Rotation paths and how fast each direction turns (degrees per step)
Each turn is a multiple of 5 degrees from 10 to 175, or 0.
Each row of a path follows its step; steps can be skipped.

step 2: [ -6  -4  -1  25 -42  23 -14 -31   2   7 -39   9   5   4   9   9 -51  13
 -13  24  -9 -18 -25 -10 -12  30   3  -4  13  -8  18  -8  17  27 -33  -2
   8  45  24   9  20  13   4   2 -35 -14 -19  29]
step 6: [-15  10  15   0   0   6 -34  13  14 -44  18   2  -5  13  -6  16   4   0
  -1 -17   9 -12  20 -10 -68   5  31   7  -9  13 -10 -20   5   8 -23 -47
 -17 -16   0  -1 -31 -10  27  11  -7   1  -8 -55]
step 7: [  7   4 -13  14  19 -18  -4   7 -23  16  -1 -23  27 -14  11   4 -30 -32
 -29 -46  10  -4 -13 -16 -18   2   7 -20  -2  43 -45 -11  17 -25  -3  -5
  48 -14 -23  19  25  -8 -15 -25   8  21 -23  15]
step 8: [-33   9  20   4 -29  18 -21  13 -19   6 -19  -1 -18  29 -26  34  -2  14
   8   2  17  29  24 -17  22  10 -25  12 -27  -9 -14   1 -10 -13  20  29
  41 -32  -1 -37  36  28 -14  15  -7  21   7 -23]
step 11: [ 22 -26  20 -22  33  43 -20  -7   2  15 -37  -4  21  10  -6 -11  35  -5
  -5   6 -47 -11  20   4 -12   5  16  11  19   1  -9  -4  21   7  24   6
 -12  23  30 -15  18  32 -15  46 -18  23 -22   8]
step 14: [-42  13   3   1  -7 -13 -12  16 -22  13   5 -16   5 -25   8 -42  19  27
  18   0  21 -15  50 -17 -14 -15   5 -12 -15   4  -7   1  -5  20   7 -36
 -14   6  55  16  -9  -5  17  17 -43 -32  13   3]
step 16: [-29 -11 -13  20 -13 -13  21  25  36  16 -13   8 -12   9   6  43  26   5
  15  15  -1   5   8 -33  36  -1  -2   8   7   5 -49 -37  25 -26  15  -8
   9  -9 -19  40  -5  10  21   3   1  37 -13 -15]
step 17: [ -8  21   5 -11  -1  -9 -11 -24 -15 -34  29 -49   3 -14 -15  -3  -6   4
   5  15 -22  37  27  -8 -19  26  15  11   0 -15 -11   1   9   2  -8 -11
 -24 -20 -46  -9  29 -10   5 -28 -39  18  -6 -50]
Speeds:
[-2 -4  1  8 -8  1  8  2  4 -3 -7 10  5 10  6  8 -6  4  7 -7 -3 -1 -3 -5
 -4  2  8  5 -1  1 12  2 -6  8 -2  6 -4 -1  0 -5 -4 -4 15  3  7 11  4  3] | 110
[ -9  -6   6 -15   8   1  10  -5   7  -6  10   4   4  -4   9  12   4  -8
  -3   1  -6  -2   4  -1  -6   8   0   7   9   0  -4   3   4  -3  -5  -5
  -8  -2  -4   1  -2   8  -3   0   2   6   0   2] | 65
[-10   3  -9   1   5  -9   2  -2  -3  14  -6 -15  -1  -7   5   9  -2  -4
  10   0  -1  -7   3   3  -8  -7   2   6   3   1   4   2  -7  -3   0  10
   3   7  -3   2  -8  -2  -2  -7 -10   1   2   1] | 155
[  1  -1  -4   1   0  -4  -8  12  -4  -5  -6  -4 -11   0   0   5   1  -8
  -3   4  -9   3  -3  -2  -8   4   0  -3   3 -12  -9   7   2  -8  -2   1
   0  10   7   5  -1  -3  11  13   7  -1  -3   9] | 155
[ -5  -1   5  -2   2  -4  -7  -6   1   1  -1   4  -4   4   1 -10  -7 -12
   0   0   7   7   9   5   3  -4   1  -7   4   6   2  -6  -8   6   5  -6
  -3   3  -3   6 -18  10   7   5  -1  -1  -5  11] | 40
